In the rows, zero is written as 128.
One turn moves every row onto another: examples first, then more rows asked:
Fule: [139 122 120 121 123 143 138 126  98 133 142  95 129 130 149 145 153 145
 132 133 126 161 120 115  96  66 118 108 157 101 130 141 132 128 135 114
 133 120 113 117 125 161 127 117 138 123 122 110 125 110 130 129 115 127
 148 123 102 169]
ridib: [160 124 115 129 137 106 127 106 128 120 124 164 127 151  93 132 110 130
 117 100 141 111  96 148 101 104 149 136 118 109 134 128 102 119 112 146
 116 121 145 133 118 115 112 124 138 106 107 108 115 114 120 138  87 153
 158 154 114 144]
moton: [122 103 109 141 105 140 132  89 153 129 143 161 154 103 122 150 129 143
 111 139 131 114 143 112 172 103 106 146 146 122 134 123 135 114 104 129
 120 114 124 129 131 122 121 119 126 139 124 138 117 135 139 125 141 148
 148 128 163 104]
Lefa: [151 114 123 126 150 156 124 128 127 137 124 107 114 124 166 140 150 109
 126 105 141 127  97  91 136 143 107 108 117 155 162 141 109 117 142 114
 156 131 158 141 132 157 115 133 144 139 149 133 125 121 151 134  86 117
 121 140  97 127]
mul: [159  96 101 119 110 145 126 114 120 136 118 166 128 154 120 106 116  91
 119 124 127 133 105 119 132 145 130 161 134 111 146 169 111 135 158 142
 151 122 164 127 142 140 122 102 104 142 130 146 123 120 121 139 124 121
 119 125 149 145]
lus: [141 127 118 133 157 152 142 123  89 141 147 116 112 120 143 147 143 148
 128 127 127 151 116 118  98  78 102 107 140 102 139 130 117 136 143 111
 131 118 118 111 120 166 135 113 157 119 122 111 120 127 136 144 123 122
 136 129 106 175]
Mifu: [127 122 123 143 118 135 131 132  79 139 137 168 108 131 112 121 185 139
 115 145 121 109 113 126 166 175 113 131 124 126 125 159 119 118 117 123
 125 123 115 154 129 119  94 155 135 119 146 133 108 118 140 133 126 135
 127 122 129 121]
felam: [130 121 135 115 126 133 135 119 117 121 135 115 128 133 181 141 161  80
 114 134 124 127  87 121 149 150 111 103 123 157 129 154 117 119 138 117
 129 128 142 156 122 146 123 137 132 122 133 111 124 116 123 107 120 136
 120 118  75 135]
zerag: [135 115 132 106 120 130 131 119 120 123 129 110 124 124 176 148 145 105
 127 104 130 111 104 114 124 120 123 108 114 156 128 144 115 107 142 136
 128 121 179 169 120 148 102 127 123 139 138 116 140 114 143 114 132 151
 125 132  84 106]
pebuv: [140 143 108 140 130 140 134 116 101 131 112 124  99 158 101 138 144 130
 126 130 109 114  88 114 105  97 159 125 133 113 165 112 145 134 120 107
 125 133 132 137 133  94 128 128 148 113 118 113 129 149 123 146 105  98
 144 120 136 150]
binul: [141 136 108 110 118 152 134 115 125 140 115 150 107 142 129  95 121  98
 139 116 118 118  95 143 131 130 144 155 106 118 112 146 114 123 173 133
 131 134 161 140 130 125 113 104  92 144 127 151 132 130 117 119 130 125
 127 118 158 157]
kis: [123 131 137 115 134 146 117 153 130 130 125  91 115 142 171 139 159 110
 134 116 132 130 104 100 136 143 130 115 124 158 156 156 126 126 136 118
 133 136 144 150 120 148 107 132 150 123 136 122 128  98 131  89 103 117
 127 126 102 142]
nolo: [ 98 133 133 144 121 154 128 119 145 128 135 156 145 120 108 144 153 155
 120 124 102 132 138 102 183 115 112 136 150 118 118 123 125 122 122 138
 127 118 110 125 131 109 132 125 112 124 109 133 104 125 121 114 127 115
 139  95 139 121]
pas: [161 119 108 103 109 140 123 125 153 131 108 157 119 156 129 121 107 109
 148 124 129 120  91 117 136 132 163 172 118 117 139 168 123 121 163 116
 138 138 150 122 135 143 119 103 106 129 119 135 121 110 123 139 107 118
 129 124 147 131]
kasi: [150 121 122 143 128 129 126 127 120 128 137 121 169 109 117 157  96 129
 114 126 121 141 134  86 120 146 118 142 162 158 144 119 115 105 142  96
 126 123 122 106 131 172 131 137 143 119  97 118 105 133 121 126 112 156
 153 121 138 106]
ligug: [149 116 107 101 120 148 134 129 126 113 122 161 104 156 127 112 133 101
 136 115 102 122  90 106 146 123 159 155 118 126 124 154 121 136 167 120
 146 133 164 127 152 124 135 102 104 135 115 129 124 147 117 139 139 126
 125 106 132 141]
favi: [162  94 127 138 120 134 128 148  92 125 134 157 124 126 114 126 179 163
 124 125 115  98 116 102 163 141 117 146 124 136 134 164  98 133  98 141
 142 134 149 137 135 128 110 153 132 135 146 141 114 142 150 154 110 146
 122 130 128 109]
bepe: [143 102 104 138 125 115 131 132 122 113 142 154 153 168  95 119 136 107
 104 125 120 118  96 152  92  89 145 135 155 121 126 131 116 124 109 141
 122 140 149 137 121 109 113 129 119 131 130  93 132 126 127 132 107 145
 155 144 124 150]
mopu: [156 128 133 127 125 136 127 125 128 141 136 114 100 111 169 144 128  99
 122 106 143 115 103 120 138 135 106 119 117 159 146 131 103 132 128 128
 130 132 171 163 123 159  96 117 152 128 120 138 148 130 138 119 117 137
 108 157  99 124]
pez: [119 135 124 146 141 143 150 129  88 122 139 126 154 100 117 152 118 129
 106 108 109 146 131 101 126 145 118 126 145 163 116 108 130 123 153  98
 122 127 134 124 130 151 148 139 138 126 101 129 113 155 116  92 140 147
 161 101 136 131]
vik: [151 124 126 130 123 126 139 135 103 151 139 159 117 111 130 121 162 146
 131 141 134  88 104 146 150 139 114 148 106 139 113 145 117 116 106 126
 104 148 134 152 116 127  90 150 136 118 144 149 130 133 141 131 128 159
 128 148 154 119]
Teb: [139 120 100 137 125 134 140 118  93 134 130 133 127 171 104 119 156 100
 119 139 118 112  95 138  84  95 130 117 145 135 137 117 125 120 116 121
 131 143 125 127 128  82 130 136 132 124 132 119 142 122 112 126 121 124
 144 122 143 171]
nula: [146 108 111 125 127 132 138 114 102 112 158 133 125 124 138 159 130 141
 124 120 144 132 125 127  95  72 117 111 141 114 122 133 116 128 138 109
 128 110 125 129 127 174 124  99 142 120 123  92 125 113 136 149 126 165
 149 145  86 160]
dosap: [137 118 138 147 125 156 126 114 165 123 142 165 143 119 122 165 127 164
 140 124 129  92 138 110 168 111 104 155 132 141 126 105 112 121 105 121
 133 131 118  98 123 122 132 133 129 119 103 147 117 119 128 141 122 134
 132 119 148 125]
ruku: [144 120 105 104 122 140 128 115 133 127 135 163  92 158 133  95 125 100
 136 135 128 115  93 113 144 156 153 159 110 122 141 157 115 126 171 115
 132 116 145 112 129 131 125 112 132 125 112 125 111 120 114 128 135 146
 117 125 158 149]
dar: [125 143 134 143 140 141 139 135 116 116 141 127 151 107 122 159 109 147
 131 108 116 128 127  88 114 148 140 132 139 164 123 106 125 110 161  87
 122 125 129 102 129 159 139 145 141 114  94 117 109 133 116 111 120 152
 154 106 133 119]
gipap: [155 139 132 130 125 123 122 163 113 140 112 139 110 123 117 131 165 162
 151 125 120 106 118 126 163 136 131 147 107 133 116 153 119 117 106 113
 128 151 129 154 132 129  85 157 125 113 133 150 116 118 128 127 101 120
 144 125 130 122]
Bag: [150 105 132 124  98 118 136 145  91 126 116 162 125 130 121 154 171 155
 133 120 120  96 108 114 155 123 132 138 126 140 113 168 140 124  99 121
 128 151 136 163 143 119 102 135 108 114 145 140 135 119 133 133 131 131
 140 115 119  94]
Nuruv: [152 133 117 121 146 136 133 126 107 129 146 122 106 111 135 159 123 156
 136 104 136 132 124 122 102  62 111 114 133 111 127 126 115 132 140 111
 121 120 124 130 123 165 124  88 152 109 116 106 121 122 141 140 123 147
 143 140 102 165]
vove: [140 127 117 124 112 132 135 125 104 123 156 116 127 127 148 154 141 123
 125 138 142 147 123 138  90  73 114 117 159 104 116 131 122 120 133 111
 115 116 110 120 121 164 113 117 134 114 120 105 122  98 121 130 128 157
 146 136  92 170]
fesaf: [116 111 118 143 123 146 141  87 133 128 128 174 159 110 132 157 130 145
 128 145 131 125 137 140 164 113 107 138 129 127 104 120 145 117 111 128
 131 123 124 121 122 110 123 150 113 127 113 144 128 105 114 115 151 113
 154 105 141 122]
Nifaf: [118 115 109 138 151 146 119 116 151 119 152 151 145 113 113 129 136 169
 135 137 115 127 147 115 181 119 108 134 117 137 122 120 124 118 115 107
 152 123 117 116 126 121 127 143 148 148 112 133 102 132 138 117 131 123
 155 114 162 137]
Topo: [155 125  93 139 164 119 129 109 109 123 120 160  94 146  94 139 118 127
 125 117 122 122 106 115 109 112 142 133 116 104 167 127 122 134 121 121
 135 108 153 134 130  99 115 134 168 106 109 108 104 136 126 153 114 122
 159 140 118 144]
Big: [145 120 125 143 118 131 136 113  99 138 126 123 178  96 128 158  89 133
 119 127 124 136 144 116  99 143 116 147 154 156 133 119 116 113 136 116
 121 120 141 120 116 168 124 140 134 130 104 138 125 125 121 104 121 146
 154 117 148 120]
sano: [126 131 130 151 127 144 151 120  97 132 121 121 179  97 122 167 105 123
 108 107 103 134 126 110 107 128 114 139 159 152 118 112 120 110 149 121
 114 127 142 127 123 157 143 135 112 130 117 140 121 147 123 105 127 140
 158  95 135 118]

bepe -> pebuv
pez -> kasi
And these:
mopu -> felam
Fule -> Nuruv
gipap -> vik
moton -> nolo
ruku -> mul

One turn moves every row onto another: examples first, then more rows asked:
rafus: [143 118 192 130 119 107 148 124 177 114 139 137  96  86 125 167 131 154
 134 102 153 141 163 123 122  94 138 153 120 122 174 130 117 112 121 137
 127 145 158 112 136  97 165 172 117 113 113 145  81 144 108 153  99 116
 132 141 131 137 155 107 136 115]
pab: [119 140 158 152 120 143 113 122 158 121 175  93 128 102 107 148 140 166
 138 151 122 112 104 128 118 118 159 157 124 118 104 106 129 138 117 133
 122 111 138 142 126  97 127 122 128 138 137 132 154 148 120 144 119 146
 111 131 110 135 168 119 112  98]
vaba: [132 140 167 111 119 139 135 103 152 124 126  99 147  82 117 151 116 143
 126 118 127 134 155 140 133 116 151 119 108 117 128 112 130 135 123 124
 114  90 164 108 138 165 139 165 118 158 138 108  82 121 156 134 125 122
  70  99 129 120 107 111 137 133]
feb: [133 118 198 134 115 100 147 115 154 112 146 134 100  92 131 165 139 143
 138  90 153 130 161 125 118  84 142 152 119 120 172 131 132 117 117 154
 123 153 158 103 134  90 168 168 116 111 112 147  86 149 112 136  97 121
 137 138 123 134 154 115 134 116]
tifi: [124 138 169 119 123 118 145  88 143 125 121  98 146  73 133 150 113 148
 133 114 132 148 143 134 115 105 133 117 109  96 128 116 145 158 120 123
 127  83 177 108 138 153 152 178 131 146 136 128  65 117 129 138 145 124
  68 107 145 134 109 130 145 135]
Rak: [139 148 178 100 121 123 127  89 140 111 114 104 134  80 132 155 106 143
 142 110 127 154 142 126 135 115 133 111 103 113 128 107 118 134 105 134
 119  89 169 104 152 150 142 167 126 149 146 108  95 119 131 132 141 121
  61 103 136 132 108 118 144 148]
bena: [119 140 177  95 124 129 136 101 152 134 127 100 136  84 128 169 111 142
 130 122 129 135 127 149 128 118 148 132 106 125 131 112 122 139 113 139
 127  81 146  97 157 162 137 163 129 144 142 108  97 113 155 134 130 135
  72 109 133 112 125 116 141 131]
dok: [134 116 172 141 136 129 127 133 126 147 122 152 107  86 157 134 119 179
 151 120 133 119  95 140 106  83 156 148 130  53 150  97 117 123 127 143
 141 131 180 133 132 106 148 164 104 136 148 158  74 119  84 125 181 140
 108 149 108 142 124 153 161 133]
Keb: [133 146 154 155 117 139 107 101 142  93 166  92 131  96 116 132 137 168
 141 141 121 132 115 111 126 116 147 136 129 111 101 107 125 134 110 125
 112 121 165 144 120  73 134 124 118 137 139 133 157 152  96 142 124 133
 100 123 112 153 151 122 111 109]
Navas: [126 138 144 170 116 135 123 102 140 108 160  88 139  94 118 131 147 177
 137 145 128 127 113 119 106 109 144 143 129  97 106 110 150 153 122 115
 122 117 173 150 109  87 143 143 130 142 127 156 126 156  91 141 128 139
 110 129 116 158 155 127 119 101]
rofi: [121 119 185 121 137 137 118 146 132 155 135 152 102  95 150 146 118 162
 150 121 129 101  83 150 120  86 171 161 124  75 151  95 103 111 117 165
 141 127 149 119 150 117 134 143 104 131 155 137 106 111 112 116 166 151
 111 149  94 119 140 150 154 131]
Lafa: [126 134 146 163 118 156 113 122 145 112 166 100 132 103 107 125 146 168
 132 147 119 105 122 127 121 107 168 145 128 108 111 105 137 129 120 125
 116 128 162 148 108  93 132 125 110 146 136 137 139 153 113 129 114 136
 117 126  91 144 153 122 111  96]
gaf: [137 117 171 124 129 149 118 148 125 148 115 160 106  96 145 135 120 169
 145 120 129 103 105 154 127  86 174 145 121  72 159  92 104 102 123 151
 137 138 173 124 139 128 139 156  90 147 154 140  81 114 110 108 163 142
 113 141  88 127 122 141 157 136]
radok: [132 116 207 144 120 102 146 129 172 116 154 138  92  84 117 160 135 140
 142  87 149 135 170 115 116  86 143 148 113 114 165 128 132 117 113 140
 124 144 150 119 130  93 165 162 121 115 120 140  84 141 115 147 105 110
 132 137 127 139 148 118 126 116]
robem: [137 124 178 122 133 134 110 132 122 131 120 157  97  93 157 132 110 167
 158 116 127 122  93 135 124  83 155 140 122  70 149  90  92 103 107 152
 136 137 177 126 146  98 139 145  94 133 158 141 106 116  84 116 173 140
 105 145  92 140 126 154 154 138]

pab -> bena
Keb -> Rak
vaba -> gaf
And these:
tifi -> dok
radok -> rafus

